Turns, then the turns between two rows, first turn first; the first pair answered:
z_367:
[ -1 -40 -40  -3   6 -12 -22 -10  18  -8] -> [  4 -46 -30 -13  10   6 -19 -17  -2   1]
[ -4 -18 -10  -6 -16  -1  12   0 -13   2] -> [  9  -6  -4 -13  -1  10  11  -3 -19   6]
[ 16 -16 -16 -26 -16   3  13  18 -40 -21] -> [ 27   4  -5 -25   7  17  14  16 -41 -16]
[ 7  4  7  2 10  0 -4  3  5 -5] -> [ 5  3  0  4 -1 -7 -4  6  7 -6]
z_537:
[ 13  -1  -5 -13 -17   0  -2  -8 -31   2] -> [ 16  -2  -9  -9 -19   0  -2 -11 -31   3]
[  0  -7   8  24 -10  -2 -16   6  -4 -11] -> [ -4 -12   6  25 -12  -1 -12   2  -3  -7]
[ 18  -8   6   6  15  14  -8  13 -17   1] -> [ 12 -18   6  12  14  14 -14   1 -13   3]
[-18 -15 -22   3   0 -15 -13  -5  15  -6] -> [-23 -11 -22   5  -4 -12   0  -7  17  -2]
z_117:
[-15  -8 -28 -14  -1 -33  14  11 -12   4] -> [  7 -22 -15 -23   6 -21 -16  18 -31  -6]
[  0  -9  -5  -1  14   0  -3 -16   0   8] -> [  0 -17   2  -1   3  -1  -4 -13   0   4]
[  2   7   2  10  -7 -13   0   5   8  -3] -> [  1   8  -1   6   1 -13  -4  10   7  -4]
[  0   7  -3   7   7  -9 -12  -1  22  -4] -> [  8  -2   6   4   5  -2 -24  -2  15  -8]
Now pairs of rows:
Between the rows of a pair lie 2 to 3 turns.
[ 14   0   7 -16  -9   6   0  18 -27 -10] -> [  1 -28   5  -4 -20   6 -11 -10 -13   2] : z_537, z_537, z_537
[  2 -29 -20 -14  -5   5 -29  -9 -26  10] -> [  6 -22   5 -10  -9  23   1 -24 -25  26] : z_117, z_367
[  6  18  13  -4  17   7   8   0 -21  -2] -> [  6  12   8   5   7 -13 -15  16  -9 -16] : z_367, z_367, z_117
[-17   0  -9  15 -25 -15  10  -1  28   0] -> [  6   2  17  -6   8  28  10 -21  -9  19] : z_367, z_367, z_367
[ 18 -11  11  -5   9  14  -4  -5 -36   8] -> [  8  14 -14  14  -1 -33  -8  18  14  -5] : z_367, z_367, z_367
[ 11  22 -10   2   9   6  28   5  -4  -4] -> [ 15  16 -11  13  -7 -11   7  19   8 -19] : z_117, z_367, z_367
[-21 -10  -5  -8  -1  -1   9 -32   2  11] -> [-13   8   1  -4  19   6   9 -30  10  12] : z_367, z_367
[ 18 -27   8 -10 -14  11 -19  -1 -13   3] -> [ 16   4  23  10 -17   0   5  -3  22   5] : z_367, z_367, z_117
[ -9  20 -26   2  31 -31  -7  17   1   6] -> [ 11 -18 -10 -10   7  -8 -34  11 -33  -2] : z_367, z_117, z_367
[ -5 -38 -13 -10 -11 -11 -17  -6  -2   4] -> [  3 -17  24   2 -13  13   5 -20   2  16] : z_367, z_367, z_117
[ 25   0  23  -7 -23  15  15  19 -27 -13] -> [ -2   5  12  -1 -32  10  45   4 -11   2] : z_537, z_117, z_367
[ -6 -18  -3  -1 -23  -2  12   7 -21  -1] -> [  6   3 -13 -14  18   3  -4  11 -27  -2] : z_117, z_117, z_367
[-14  -1  -5   1  -1   4  18  -8  -4   7] -> [ -6   9 -15   1  16  -7   3   4   5  -2] : z_117, z_367, z_367
[ -9   3  -6  17 -31 -21  11   8  16  -3] -> [  4 -17 -17  -4 -12 -14 -23  20 -10 -15] : z_117, z_367, z_117
[-10 -28  -8 -16   6  17   5 -16 -24   8] -> [-16  -4   4  -2   1  20  31 -21  -1  18] : z_367, z_117, z_117
[  6 -18 -12 -17   3   1 -10  10 -26  -3] -> [ 18  12  19  -5  19  20   9   0 -14   5] : z_117, z_367, z_367
[ -2   0 -22 -15  -8  -1  30  -6 -34   4] -> [ 24  33   2  -5  20   8  13  -1 -19   1] : z_367, z_117, z_367
[  5 -13   6  14 -25  -6 -25  -1  11  -5] -> [ -9 -25   1  -5 -14  12   4 -18 -16  13] : z_117, z_367, z_367
[ 19   0  27  -1  14  10   2 -27   7   0] -> [ -6  -1  12  11  -4 -10  21 -22  29  -3] : z_117, z_367, z_367
